In the data rows, 128 means zero.
Each row of this table is followed by its label. One hidden rule gives the labels. It looks at one to three of the table's principal directions, none of them among the few with the most spread.
[146 169  90 169  87  79  96 160 118 161 127 195 157 139  58  99 170 114
 119 169 168 136 173 168 143 101 154 142 103 132  97 103 162 175  72 130
 163  92 144 141 180  98 127 204 134 111  93 142] 0
[130  99 177 120 139 121 151 129 148 144 107  42 152 103 171 143 100 131
 115 152 144  99  92 141 126 136 146 137 136 127 123 155 110 124 162 113
 130 158 155 132  93 162 127  84 132 165 172 132] 1
[173 142 104 104 197 219 149  87 127  14 153 141  40 107 184 139 115 120
 148  32  97 162  75  36  93 142  97 144 131 121 134 147 107 137 115 149
  98 105  40  58 132 163  99  78 127  77 121 155] 2
[148 195  83 191 170 202 178  92  90  82 166 202 102 151 124 166 153 159
  90  72 171 146 125  96 127 126 118 158 105 144 118 106 107 150  60 141
 149 149  68 107 140  88  62 133 140 131 151  96] 2
[159 143 135 122 178 143 135 140 124 132 136  79 122 100 159  94 120 134
 139 100 133 111 139 149  65 126 122 146 168 115 132 110 117 166  83 175
  97 111  76  93 105 174  96 175 144 123 178 139] 2
[ 90 154  91 142  99 141 139 115 104 111 143 199 117 135 105 145 153 115
 115 134 131 148 140  97 140 124 117 107 127 106 106 123 123 132 138  93
 135 145 131 118 151 110 122  98 139 126  98 116] 2
[249 193 128 232 156 158 101 155  86 138 146 189  78 139  97 104 174 138
 126 123 196 134 134 151 107  71 143 153  76 185 100 106 138 207  37 191
 160  65  42  99 179  87  53 224 111 102 114 153] 2
[114 159  88  93 142  76 132 164 141  85  99 152 200  59 112  85 105 120
 112 112 148 138 141 132  59 119 181 134 165  71  93 130 108 207  79 134
 128 111 135  69 127 186 133 160 196  96 170 149] 1
[190 175 141 168 196 224 167 103 106  97 178 123  32 134 195 155 135 118
 122 102 149 157  98  90 146 136 111 186 122 166  92 154 109 134  87 127
 146  94  51 101 106 134  96 110 110 137 120 157] 0
[124 187  59 182  71  78  97 157  89 152 140 195 206 167  10 142 119 168
  95 152 176 144 153 188 121 105 154 137 132  82 183  52 155 157  45 178
 165 179 141 150 204  81 105 207 178 118 126  93] 1
[149 160  97 123 103  93 126 152 133  86 133 188 137  92  90  82 150 117
 124  96 122 151 177 119 110 143 149 135 111 104  98 127 126 192  82 147
 129  86 131 116 157 135 134 180 127  81 138 139] 1
[ 62 152  90  84 153 130 171 130 129  33 109 180 152  94 145 108 143 139
  83  90 133 120 126  80 142 122 142 121 122 140 116 151 107 119 110 104
 146 124 144  97  91 110 128 109 160 127 198 134] 0
[128  68 141 100 156 147 121 111 153 148  95 149  86 123 144 143 152  90
 221 131  43 102 168  78 100 127  87  55 131 110 104 210  97 127 226  89
  95  82 127 102  93 150 133 136  72 122  79  95] 2
[127 183 103 177 133 127 123 136 103 115 128 147 160 123  98 130 130 145
  90 122 190 118 130 143  91 104 139 138 115 112 140 111 101 171  65 175
 151 156  87 117 151 112  68 162 167 123 169 115] 1
[204 141 215 162 100 148 119 144  88 124 170  62 101 115 198  99  95 133
  73 159 187 148  27 162 136 115 146 157 139 177 155  79 145 118 133 168
 142 132 103 130 166 124 154  66 116 167 110 220] 1
[155 117 138  84 178 161 160 111 149  66 130  98  69 108 188 133 111 120
 131  90  99 128  87  81 120 148 122 140 146 135 136 156 123 109 151 111
 110 108 118  95  99 152 139  89 112 134 146 153] 1
[ 52 122  64  73  95  35 123 156 139 116  69 195 246  99  50 104 136 131
 115 140 126  98 168 137  76 110 174  77 148  59 142 128 120 165 140 107
 127 160 202  96 133 144 139 169 185 110 169  85] 2
[ 41  63 103  86 172 173 138  71 150 133 104  96 103 170 138 203 108 140
 191 110  40  88 129  74 142 138  47  61 160 104 194 162 110  32 197  92
  86 175 136 141  80 107 116  88 106 152 124  49] 0
[157 156 108 136 121  69 114 145 161 109 109 112 107  98 104  82 178 105
 101 126 186 103 135 127 145 109 151 159  84 156  73 120 164 188  70 118
 132  89 142 133 160 126  91 151 136  98 163 161] 2
[114 163 150 186 124 148 130 134  78 151 156  69 133 120 128 147 131 145
  93 163 182  91 105 154 108 100 105 124 158 100 157  97 100 140  98 165
 140 204 103 125 135 126  57 115 155 175 191 117] 1
[131  93  78  68 114  93  88 118 164 113 102 199 132 144  86 115 128 103
 190  87  77 173 147  84 136 133 138 110  99 129 105 148 158 141 149 108
 100  68 133 122 156 148 175 142 128  35  34 120] 1
[126 112 160 131 139  98 120 141 145 157  95  81 142 109 149  98 149 118
 119 157 162  80 122 149 128 101 139 121 112 167 107 141 130 139 133 120
 129 110 141 133 110 127 113 136 123 147 160 144] 1
[ 79  96  52  73 185 151 125  85 150 101 106 188 102 167  93 166 151 121
 189  81  51 112 157  59 129 133  91  93 126 113 164 169 123  83 140  92
 101 118 132 103 101 112 125 155 111  89 106  58] 1
[168 171 110 199 166 151 136 133 100 124 144 149 122 141 100 154 131 165
 101 124 177 129 104 142 146  96 143 154 121 159 131  92 137 144  37 141
 162 136 112 119 148  76  85 161 137 147 150 120] 0
[ 79 100 111  74  93  89 129 138 147 135 128 120 172 109 110 123  84 125
 143 128  75 163 148 138 127 166 142 120 179  71 131 109 139 115 140 100
 100 145 183 136 123 164 194 108 148 117 111 120] 0
[124 131  89 116 148 130  97 124 105 131 134 139 145 152  96 161  68 146
 135 122 126 163  75 129  97 108 145 123 180  96 187  85 139 110  95 137
 112 164 114  93 154 136 142 120 178 107  87 114] 1
[163 172 104 155 218 255 204  59 106  47 195 118  16 191 183 209 137 170
  76  73 132 120  59  82 173 157  82 197 138 168 200  98 143  34  92 121
 153 178  95 119 109  66  90  80  96 195 174 120] 2
[127 159 151 167 170 209 179 101  99  97 176 103  96 126 181 167 118 154
  79 105 151 141  90 117 137 147 120 171 144 140 123 110  98 101 100 126
 147 179 102 117  98 121 104  66 136 174 175 131] 1
[106 133 116 127 127 188 138 104 108 111 161 170 138 135 142 151  93 138
 153  80  86 192 146 105 107 161 106 130 145  92 118 124  95 123 136 150
 115 143  77 120 122 157 144  99 147  96  86 111] 1
[178 104 116  81 201 156 115 124 140  89 130 123  96 113 151 119  68 143
 169  53  79 174  85 104  80 132 145 138 171 132 151 106 139 127  91 147
  76  89  86  67 118 166 157 131 142  75 103 144] 2
[111 168  80 177  98 101 130 124 126 152 132 213 126 163  39 152 225 114
 122 154 147  96 218 123 160 126 118 129  69 113  86 154 125 159 116 102
 177 138 166 161 146  83  79 194 108 130 138  67] 1
[ 99 163  69 108 149 135 138 115 111  87 141 162 144 147 106 131 134 142
  95 101 143 127 119 116 120 128 132 150 140 116 177 102 133 112  76 140
 134 154 122 107 134 113 118 148 159 117 157 113] 1
[152 145 156 192 145 171 147 113 116 155 142 102  81 170 144 164 157 151
 103 144 167  97 121 145 168 117 105 150  90 182 131 124 134  98 126 134
 156 149 107 164 115  76  73 126 101 178 158 114] 2
[176 154 141 187 125 146 113 126 138 137 126 146  73 140 133 137 156 102
 122 142 177 151 124 119 165 112 139 164  55 180  54 157 136 156 114 115
 161  85  91 145 148 110  98 117 115 107  86 159] 1
[114 133 138 159 128 164 162 122 109 118 138 137 102 116 138 143 148 141
 122 125 116 110 145 116 129 128  99 100 135 120 120 126 110 126 142 117
 123 152 125 123 116 106  93 109 110 164 165 108] 1
[149 114 150 137  79  93 109 172 113 160 108 186 163 128  97 110 131 131
 136 176 121 140 146 163 131 105 164  95 119 134 114 131 143 141 174 121
 151 106 163 126 142 115 164 155 119 135  93 141] 2
[ 85 130  96  71  54  23  78 164 151 105  89 213 192 103  71  52 151  99
 117 127 127 147 176 130 107 120 171  97  97 114 100 129 141 166 149 129
 128  86 169 132 162 134 182 159 158  62  98 150] 2
[105 152 174 116  72  50 108 147 164  93 113  73 147  97 141  68 163 110
  48 140 193  87 135 147 138 139 144 154  69 153 112 137 120 137 145 162
 163 135 160 189 136 117 126 111 133 137 203 178] 2
[125 132 141 161 104 173 151  94 134 128 138 147  86 162 143 181 130 121
 133 124 117 147 145  98 162 161  94 128  80 131 112 175 102 106 184 117
 145 140 105 173 125 105 113  89  95 139  94 103] 1
[197 128 170 140  49  20  47 166 170 142  86  91 133 117 111  29 192  86
 116 170 208  82 126 161 165  83 138 133  24 209  96 133 186 185 139 180
 153  40 132 195 208 105 119 175  95  87 101 215] 1
[ 82  87 162  64 209 183 173  86 136  96 149   0  87 103 222 149  77 141
 109  85  93 101  55  96 108 168 104 145 200 121 193 122  96  49 125 110
  68 193 128  99  49 168 134  37 131 167 214 116] 1
[172 167 127 133 111  98 105 149 138  89 119 138 150 103 118  75 164 102
 115 129 162 101 153 137  90 127 134 150  89 112 132 157 111 186 110 194
 164  89 105 126 160 142 110 196 117 103 152 169] 1
[ 69  84 116  54 186 152 148 102 145  96 116  90  99 105 162 149  95 128
 165  76  56 120 117  68  97 147 100  89 180  95 151 156  94  93 155  99
  64 150 124  88  65 169 129  83 141 114 163  86] 2
[112 141 106  85 158  93 138 148 123  71 103 101 163  69 141  81 112 135
  86 113 162  95  76 123  77  98 161 117 173 114 163 101 127 155  79 135
 104 139 137  64 129 148 115 126 175 127 204 154] 2
[162 150 165 173 152 161 154 130 108 131 160  63 100 105 169 128 129 140
  91 138 174 117  87 148 137 121 131 166 146 150 110  94 131 138  83 131
 136 149 115 119 124 132  97  96 130 170 175 159] 1
[165 162 129 119 132 106 143 165 129  74 126 108 168  60 146  62 117 134
  93 108 159 124 121 153  83 129 162 159 149 109 125 104 128 191  66 177
 133 105 117  92 142 163 124 162 152 120 195 185] 0
[ 84 118  87  86 141  82 129 143 139 124 102 167 179 104  86 127 114 130
 140 122  99 130 152 121  97 126 159 101 167  82 122 132 116 146 117  94
 115 134 177  94 110 148 153 152 162 114 141  94] 2
[108 130 135 131  66  73  79 162 112 156 112 201 187 132  91  84 136 124
 120 160 144 153 151 163 121  98 159  96 111 145 109 106 139 141 150 140
 147 104 144 141 160 106 174 151 146 108  71 150] 2
[108 120 107 110  69  76  91 144 135 157 117 198 132 145  81 104 142 105
 144 145 109 164 170 134 138 126 143 102 113 128  99 118 158 133 158 102
 116  95 152 145 157 118 172 142 130  91  55 129] 2
[134 147 102 107 198 162 146 112 125 102 141 131 115 104 152 134 112 116
 146  81 119 148 124  90  77 139 135 150 161 100 109 152  89 163  83 129
 105 115  82  70  97 183 113 138 157  95 138 115] 1
[113  62 165  43 179 170 165  66 204  78 112  46  65 132 223 156 110 107
 145  70  64 116  99  63 142 199 100 153 106 149 133 200 109  51 223  90
  95 127 138 147  56 167 163  36  84 129 143 128] 2
[117 177 122  94 114  86 114 152 156  46 129 115 139  50 161  34 123  91
  78  93 155 147 139 127  76 150 149 163 135 106 100 117 112 178  71 168
 124  80 104 112 146 161 155 133 156  91 164 215] 1
[ 84  94 122  52  51  61  96 155 141 164 135  98 180 121 112  88  68 118
 139 148  79 176 141 179 111 164 145 122 203  67 155  62 178 104 159 124
  79 142 177 148 149 182 225 108 163 109  79 156] 2
[101  56 177  45 119 145 133 111 159  99 137  54 124 119 193 126  54 143
 145  87  41 158  93 122 126 187 108 121 175 114 178 110 136  42 207 132
  81 151 152 148  96 163 215  41 115 135 118 152] 1
[152  60 160  74 124 152 114 109 168 117 117 150  72 152 171 139 117  98
 193 124  40 165 119  86 171 154 108 109 109 161 110 183 152  66 242  84
 121  62 146 142 113 135 215  80  67 112  20 162] 0
[151 128 159 108 185 213 179 101 123  93 162  95  95 115 222 139 103 122
 125 103  99 144  99 111 102 172 117 168 168 121 137 150  96  97 147 129
 126 126  95  92  79 170 156  89 108 161 137 159] 2
[123 155 118 178 162 191 165 104  98 132 145 120 105 150 141 187 102 164
 109 110 154 136 104 122 124 121 113 135 141 128 139 107 109 118 100 131
 123 181  80 119 115 110  68 100 154 156 156  89] 1
Here are more rows. What is the label of each one?
[175 142 151 165 214 230 145 107  85 114 166 108  76 144 194 157  78 153
 132 109 120 147  63 124 107 120 106 142 176 158 189 112 104  85  80 159
 125 120  53  87 109 102 127 125 106 166 112 147] ~ 0
[ 57  61 144  40  25   0  82 189 163 172  71 127 251  95  76  57 113 113
 139 190  83 114 176 188 127 135 174  73 149  88 139 124 157 120 202 109
 119 122 252 162 132 152 233 151 139 120 119 141] ~ 1
[194 143 167 146 157 133 111 159 115 127 138 112 115 103 155  84 111 141
 115 117 148 140 108 165  83 110 155 147 147 157 125  92 133 153  91 173
 124  93  92  98 130 136 135 158 131 130 140 178] ~ 2
[ 70  74 106  76  11  12  53 131 175 177  82 180 213 150  42 108 128  92
 157 149 107 164 173 136 142 143 158  92  73 100 100 136 155 139 205 103
 115 126 197 190 182 147 200 113 146  46  22 105] ~ 1
[159 229  65 180 128  73  88 195  75 115 123 222 218  78  42  52 142 132
  91 128 212 136 171 179  21  73 192 138 139  80 128  87  97 255   0 217
 156 100  74  57 186 134  78 255 200  73 168 140] ~ 2
[ 80 138  35 160  65  70  97 131 113 190 121 198 182 166   0 171 133 136
 145 157 134 150 172 147 142 113 142 103 132  62 131  79 161 158  79  94
 118 184 173 145 194 106 106 161 171  90  81  47] ~ 1
[168 130 146 107 135  95  99 150 143  95 111 112 128  69 158  55 139  91
 132 124 150 121 103 118  93 104 146 124 126 144  97 137 129 183 111 145
 118  60 111  91 152 160 142 137 126  96 116 199] ~ 1
[114 107 113 131 153 116 142 101 142 151 117  57 107 155 114 182 129 146
 124 141 149  80  83 115 176 112 111 126 134 144 156 115 157  99 117  87
 113 178 165 148 125 107  83  96 132 159 161  84] ~ 1
[102 142 127 123  94  71 138 149 142 150 113 144 145 124 102 106 182 107
 100 167 151  97 182 144 158 134 150 136  94 136  90 159 130 145 137  96
 156 118 184 158 111 116 128 162 118 142 165 117] ~ 2
[105 143 129 128  92 104 139 138 139 135 130 156 126 114 127 101 169 104
 118 140 135 135 179 128 150 140 130 133 105 133  59 142 131 153 143 101
 137 103 145 150 123 133 136 128 125 124 126 139] ~ 2
[143  89 118  84 153 160 131  80 145 106 144 111  87 172 141 169 114 127
 161  98  69 126  94  87 142 162  91 127 140 123 199 137 141  62 171 120
 107 140 139 135 130 124 159 101  86 128  87 107] ~ 1
[ 70 147  65 134  70 103 100 129 119 138 119 232 172 159  49 147 124 121
 138 131 114 175 184 122 129 134 134 106 104  83 124 134 118 135 128 124
 141 139 128 147 161 108 142 151 157  79  67  86] ~ 1
[149 151 138 176 103 108 126 133 135 138 127 130 126 128 114 131 155 120
  97 157 180 121 126 142 160 118 143 151  88 151  87 126 140 152 114 114
 165 126 146 155 155 102 111 121 122 144 126 146] ~ 0
[108 162 124 124  81  64 116 136 158 106 134  89 152 104 112  91 142 106
  55 141 181 122 132 157 131 158 157 184 108 112 119 101 141 140  88 133
 150 150 171 166 159 128 145 114 145 129 167 167] ~ 2
[148 145 110 136 147 118 150 113 154 120 125 134  80 141 128 136 179 109
 101 134 163 111 124 109 176 128 144 168  88 173  82 142 159 131 109  72
 146 106 157 137 126 106 112 122 112 136 137 134] ~ 2
[182  71 193 140 140 141  84 124 136 155 106  85 113 147 147 123 145 130
 189 138 104  77 114 126 134 100  86  85  86 176 166 170 120 110 190 180
 132  95 105 152 130 111 114 155  61 129 104 131] ~ 1
[141 114 111 142 123 179 121 118 105 156 148 183  85 176 111 175 103 133
 178 128  79 188 132 112 163 132 113 117 129 133 131 131 145  95 143 107
 119 114 102 128 134 113 149 121 112 105  39 105] ~ 0
[105  96 156 131  83  69  91 169 131 171  95 132 198 111  88 104 118 140
 137 167 118 115 156 177 115 109 153  87 128 117 128 120 126 135 155 140
 137 136 174 146 131 121 154 153 134 133 133 122] ~ 0
[181 152 143 136 199 218 171  94 102  99 181 115  56 155 195 155 126 140
 114  92 128 140  87 105 129 149 110 178 146 161 155 126 119  93 111 139
 131 126  76 102  98 128 120 114 104 156 135 139] ~ 2
[190 125 181 162 143 123 110 158 142 167 107 105  96 109 158  97 152  98
 148 165 159 120 135 144 147 102 149 145  79 190  57 181 126 169 124 124
 148  48 104 131 112 135 118 160  97 120 110 171] ~ 0
[154 188 182 222 137 208 162 127  62 143 193  90  93 135 178 157 110 161
  52 144 202 152  84 167 133 127 133 182 137 154 124  80 101 117  79 159
 160 190  70 132 119 108  83  79 146 188 172 148] ~ 2
[120 149  67 124 130  69  92 143 150  85  77 182 167 118  68  86 178 115
 130 127 159  81 148 112 132  81 131 106  79 144 138 148 142 168  76 148
 156  77 137 123 170  84  99 209 129  89 141 136] ~ 0
[129 135 172 144 122 155 136 131  89 117 154  87 139 123 166 128  96 157
  88 136 148 123  75 149 117 122 121 124 160 133 182  91 114  97 134 166
 135 175 115 127 130 116 130  89 135 173 158 150] ~ 1
[160 165 130 163 152 164 143 119 116  99 150 114  98 152 150 137 141 146
  81 130 172 113  91 141 154 120 120 173 115 169 157 100 150  98  91 148
 165 136 111 137 139  84 107 127 118 167 155 161] ~ 1
[141 159 112 120 191 194 168  95 117  64 147 127 111 121 180 143 124 135
 123  73 134 122 104  82  92 138 101 147 142 117 146 149  89 137 113 160
 128 132  64  89 108 151  91 121 138 129 160 127] ~ 1
[115  41 179  49  93 115 133 110 184 119 118  94  67 126 175 118 140  97
 172 120  36 130 136  85 190 175  98  98 109 156 101 171 157  64 255  66
  91  92 190 170  98 142 203  51  59 127  87 145] ~ 1
[204 115 194 202 162 150 111 143 112 200 116  72 131 152 144 160 106 151
 141 179 172 101  86 176 140  88 141 136 105 184 145 147 117 129 119 159
 162 122 103 143 120 103  97 161 101 169 121 127] ~ 0
[ 99 156  87 115  37  11  86 183 138 104 106 185 193 100  28  50 167 129
  81 139 149 115 189 172 120 121 166 115 101 100 140  77 163 169  84 158
 143 125 194 154 190  92 144 197 147  94 170 142] ~ 2
